Each row is where one point has got to under a steady rotation. How many steps took it there?
The counts run from 0 to 785.
[109  88 107 126  88 107 140 133 123 141 154 126 184 166 148 138 146  76
 157 128 133 114 152 114 117  80 108 168 124  97 131 125 154 155 133 138
 135 140  88 106 118 152 167 173 149 172 195 140 140 134 126  92 139 164
 134 161  94]  5
[ 83 137 156 117  68  78  98 138  97 119 152 133 119 155 132 127 157 129
 148 150 122 169 143 113 166  98 118  87 176  87 118 112 135 138 109 170
 151 125  94 128  78  92 128  94 157 131 103 141 131 113 113 164 145 121
 101  95 145]  124
[136  71 146 121 128  96 136 102  85  94 168 191 151  97 141 134 103  85
 115  90 126 132 103 114 161 102 118 134 113 128 145 119 126 140 116 173
 151 140 163 129 109 144 131 178 121 148 149 149 150 122 124 142 172 200
 151 168 102]  619
[106 139 179 131 125  37 179 134 104 152 131 145 116  97  57 133  95 142
 125 150 141 136 150 150 109  97 145 151 121  89 143 124  96 118 138 122
 138 116 141 121 105 102 104 105 124 133 131 111 144 149 120 151 110 148
 115 163 113]  87
[ 54 112  92 132 128  86 164 147 137 140 162 161 147 142 126 133 152 109
 157 114 125 147 159 146 137  79 122 154 114  61 169 128 167 125  99 147
 116  91 125  72  97 149 122 135 145 124 112 137 139 132 140  96 146 150
 143 126 150]  601
[175  87 113 127 151 124 175 114  82 109 122 153 118 102 104 155 123 126
 160 119 128  92  72  75 125 147 129 118  85 179 103 156 153 132 143 131
 141 112 147 132 106 144 101 154 117 144 123 205 118 108 109 112 145 135
 119 103 115]  29
[137 116 137 110  82  72 119 193 113 166 151 107 125 149 135 146 146 115
 127 147 125 161 140 100 133 122 140 133 153 137 130 124  90 127 161 159
 143 108  96 128 106  54 108  89 157 131 113 102 130 111  73 110 143 148
 106 118 137]  497
[147 113 119 105 118  63 140 115  89 144 121 125  99 161 122 110 178 123
 148 160 128 123 123 114 110 132 187  87 102 105  89 129 128 156 153  88
 132  75  96 104 148 106 148  71 134 159 127 124 140 123 110 103 129  87
 102 142 102]  487
[125  77 109  77 165  97 164 167 108 111 164 177 134  95  91 144 118 159
 147 120 122 145 118 133 117 100 165 148  85 127 141 133 115  99 121 157
  92 101 206 107 131 178 112 140 145 102 133 144 139 114 119 115 131 164
 127 113 146]  613
[109 101  92 136 157 108 155 164 143 112 127 121 107 115 143 162 172 104
 128 110 141 136 137  86 139 117 131 132 125  95 110 143 144 164 120 107
 152 111  66 105 137 198  96 127 153 123 110 172 167  97 166 102 156 129
 101 131 145]  212
[161 125 163  99 158 112 162 133  92  96 140 166 101  85 150 140 125 136
 121 168 118 126 110 148 114 151 148 127 134 138  67 133 108 161 111 115
 148 132 117 174 137  92  81 114 126 131  90 109 140 131  84 113  77 119
  76 176 104]  96
[ 97 138 157 119 111  93 147 128 114  86  93 124 101 145 109 118 121 163
 145 160 181 113 104 139 116 126  98 109 133 104  68 138 135 159 116  57
 142 192  84 164 133 131 145 125 144 116 165 113 115 141 129 139 110 124
 114 113  83]  522
[102 160 140 141  84  85 138 154 121 133 108 136  97 155 107 144 157 115
 121 138 143 159 165  96 153  77 136 133 139  86 115 160 120 142 128 112
 179 164 128 144 106 124 152 148 150 142 204  92 133 142 129 151 163 165
 127 128  83]  671
[198 119 100 134 159 124 187 151  83 139 130 163 116 109 116 134 120 100
 135 141 121 125 100 105 119 136 160 105  80 175  98 152 113 111 120 123
 145 109 145 143 159  89  95 165 122 121 146 155 111 115  77  77 122 164
 124 162 103]  252
[ 66 135 107 140 103  99 159 122 107 135 123 157 128 167  98 158 165 117
 136 136 125 126 162 102 136  98  99 171  98  89  97 163 150 143  99 135
 161 120 121  86 101 178 153 173 147 155 165 139 126 140 130 106 154 146
 143 148 110]  228
[136 143 122  90 145  86 143 207 101  88 118 139  82 141 142 130 155 176
 108 134 146 141  82 126 142 162 144 104  70 145  86 157  93 140 149 118
 147 143 165 141 149  96 112 133 143  91 111  89 116 116  63 104 130 147
 140 121 125]  286
[150 102 130 105  79 132 161 143 104 147 113 165 153 108 107 105 118 128
 171 131 120 135  94  91 118 120 142 130 149 163 154 115 185 126 177 143
 128 154 114 118  84 188 121 165 150 126 167 179 110 119  92 123 169 126
  92 103 152]  185
[150 101  74 116 154 117 142 135 101 139 129 155 119  93 152 141 140  88
 178 105  97 138 114 107 121  91 171 100 136 118 131 143 178 143 128 115
 165 108 126 106 135 120  66 128 111 120 100 194 119 166 105  73 121 134
  93 124 134]  421
[111 156 171 135 107  88 167 157  94 100 120 155 110 137 117 108 136 139
 123 150 150 111 140 122 160 136 151 117 134  85  97 130 162 182 156  75
 165 189  91 170  82 112 144 123 122 144 124  97 159 167 128 148 124 126
 102 142  92]  299
[106 136 132 104 129  58 125 140  81  79 102 123  74 163 135 169 152 144
 119 109 119 122 110  97 133 133 115  74 123 123  57 144  93 168 118 156
 184 134 130 125 133 103 148 125 130 129  93 150 127 113 103 153 132 130
 139 134 124]  281
[ 85 114  97 107 146 106 154 123  80 101 133 173 118 137 110 151 172 142
 145 140 111 126 140 105 122 120 123 181  48 120  76 187 149 135  97 103
 160 116 166 115 121 163 123 130 134 139 128 134 130 162 126  89 134 124
 127 101  82]  232
[136  97 176 126 136  95 178 121 108  93 108 150  86 127 141 156 141  82
 122 129 141  68 132 121 131 160 145 137 159 143  65 116 103 188 144 109
 143 132  90 186 119 131 135 151 126 154 112 148 148 142 133 128 125 122
 110 151  89]  692
[131 120  78 103 142  86 141 180 122  99  85 148  85 150 141 126 157 145
 127 102 135 137 103  88 106 112 150  98  83 124 101 151 140 159 116 109
 153 133 157  92 169 179 149 180 151 121 159 135 117 132 114  89 148 158
 139 178 149]  438
[109 120  83 129 161  85 121 136 125  96 130 130  70 125 148 149 176 104
 109 108 141 158 111  98 143 126 113 111  66 105  77 175 108 161  95 122
 165  91 116 104 171 174 112 125 169 123 129 136 143  91 138 114 159 133
 116 155 141]  434
[132 138 111 177 117  75 175  95 102 170 104 161  88 140 105 125 159  75
 137 152 117 134 128 104 145 114 153  99 100 101 117 138 132 135 108 120
 153  68  83 103 123  96 118 112 121 158 120 159 130 137 112 100 145 127
 118 166 113]  262
[114 113 149 102 106 107 183 142 158 138 103 144 115 135 103 104 107 134
 159 165 158 137 126 178 107  81 133 136 162 105 142  94 144 132 138 104
  66 151 111 143 133 166 123 170 182  98 159 103 108 141 131 141 102 140
 111 133 129]  152
[149 146 167 129 143 109 168 132  69 112 133 151 101 107 105 157 143 101
 102 140 126 106 148 119 117 133 164 119 142 141  73 148  80 147 105 119
 175 146 114 163 156 139 123 160 136 150 157 122 153 140 121 116 139 154
 121 200  87]  469
[125 123 139 109 142  92 157 156  90  86 112 140 120 143 123 117 110 144
 161 152 148 114  90 150 129 121 144 100 125 102 112 128 157 159 135  91
 136 193 144 166 119  57 162 143 105 118 144 109 115 180  96 136  79 155
 135 110  71]  302
[ 97 102 120 114 120  91 154 125 114  80 110 133 154 137 152 109  94 142
 158 133 167  90  92 154 108 130  87 115 146 115 112 126 181 168 141  70
 155 177  67 114 134 103 129 124 118 132 120 148 103 164 109 102  94 135
 127 128 128]  745
[134 156  93 114 121  92 150 142 123 150  73 126  86 108 164 133 120 110
 149 124  95 127  97 111  99 118  88 163 116 137 118 137 180 156 161  93
 193 129 107 125 114  98  85 153 114 138 118 157  90 176  67 101 111  93
 114 134 125]  47
[ 53 107 136 114 141 104 177 114 119  92 126 135 114 139 118 182 146 138
 157 155 137 119 136 146 119 134  58 154 164  80 120 123 119 142  71 167
 129 115  85 114 127 160 127 137 135 118  97 131 144  98 142 113  93 115
 138 145 106]  758
[ 87 128 160 127 103 105 171 187 143 121 122 156 108 135  84 125 137 148
 127 139 171 137 126 140 156 133 152 102 174 124 143 108 110 108 133 139
  77 131 122 137 102 105  98 130 180  76  84 133 130 110 104 136 147 173
 122  75 155]  136
[ 67  73  98 121 100 113 136 120 154 128 162 146 165 149 148 132 131  84
 171 144 149 152 126 177 126  88  77 152 127  91 151 115 156 111  89 152
  99 122 107  99 142 129 119 151 158 124 155 120 111 124 125  94 114 173
 144 111 102]  378
[ 70  99 112 120 129  81 175 147 161 128 123 126 138 134 103 125  99 142
 162 142 167 106 112 175 108 126  98 147 109 105 129 129 137 132 128 102
  82 106 111 104 141 106  92 110 157  96  83 132  99 143  97  88  83 138
 148  94 139]  750
[136 136 157 127 134  71 159 152 100 136 159 154 124  83 121 130  98 130
 135 167 133 143 137 164 147 119 121 185  91 100 137 138 127 133 139 113
 144 133 151 157  81  57  82 114 116 142 116  81 130 157  86 152  99 139
 111 115  91]  85
[111 117 155 174 111  91 134 147 118 102 138 113 122 157 122 121 117 103
 138 142 188 133 100 118 189 139  85 108 128 101 135 124 128 137 139 127
 133 155  82 167  89  64 128 120 143 112 136 114 123 105 117 149 140 165
 131  63  81]  516
[117 102  79 128 146 110 155 163 155 123 122 145 119 141 148 134 141 119
 130 138 139 164 119 122 134 109  84 174  35 133 116 168 142 128 119 132
 110 102 141 110 132 158  96 181 182 109 171 108 105 110  99  93 124 152
 148 111 124]  221
[116  94 141 139 118 104 154 153  85 166 181 146 161  91  99 173 149  90
 141 120 128 112 156  79 130 126 134 182 136 129 127 153 113 110 137 160
 151  90 113 121  96 149 101 107 123 154 132 168 166 106 141  98 164 152
 113 116  96]  21
[ 78 112 140 111 122 105 146 154 157 127 147 122 126  95 149 124 103 125
 151 152 148 139 130 181 111 130  61 207 134 108 142 133 132 135 145 124
 116 129  97 130 109 106  82 117 159 104 101  95 119 142 101 101  91 126
 131 118 117]  752
[198 103 118 140 160 106 157 138  90 132 149 164 113  99 142 117 100  99
 123 119 112 120  88 108 142 155 145 129  55 174 105 141 132 132 152 113
 138 102 151 141 129  84  73 150 126 132 119 157 107 133  78 104 115 136
 125 144 126]  253
[ 95 118 116 129 105 111 158 133 117  94 111 105 153 138 130  92 110 148
 165 149 177 111  96 149  89 122  97 102 132  91 117 129 156 164 124  62
 145 193  68 115 170 121  99 111 133 116 150 118 109 146 123  84 107 154
 127 148 119]  744
[151 161  92 101 136  76 135 137 113 162  73 111  68 128 147 160 132 125
 160 162  77 171 109 126 107 108 106 135 112 125 120 132 126 130 123 152
 165 105 134 135 118  69  95 144 119 126 140 104  91 154  49 128  88 106
 131 131 109]  271
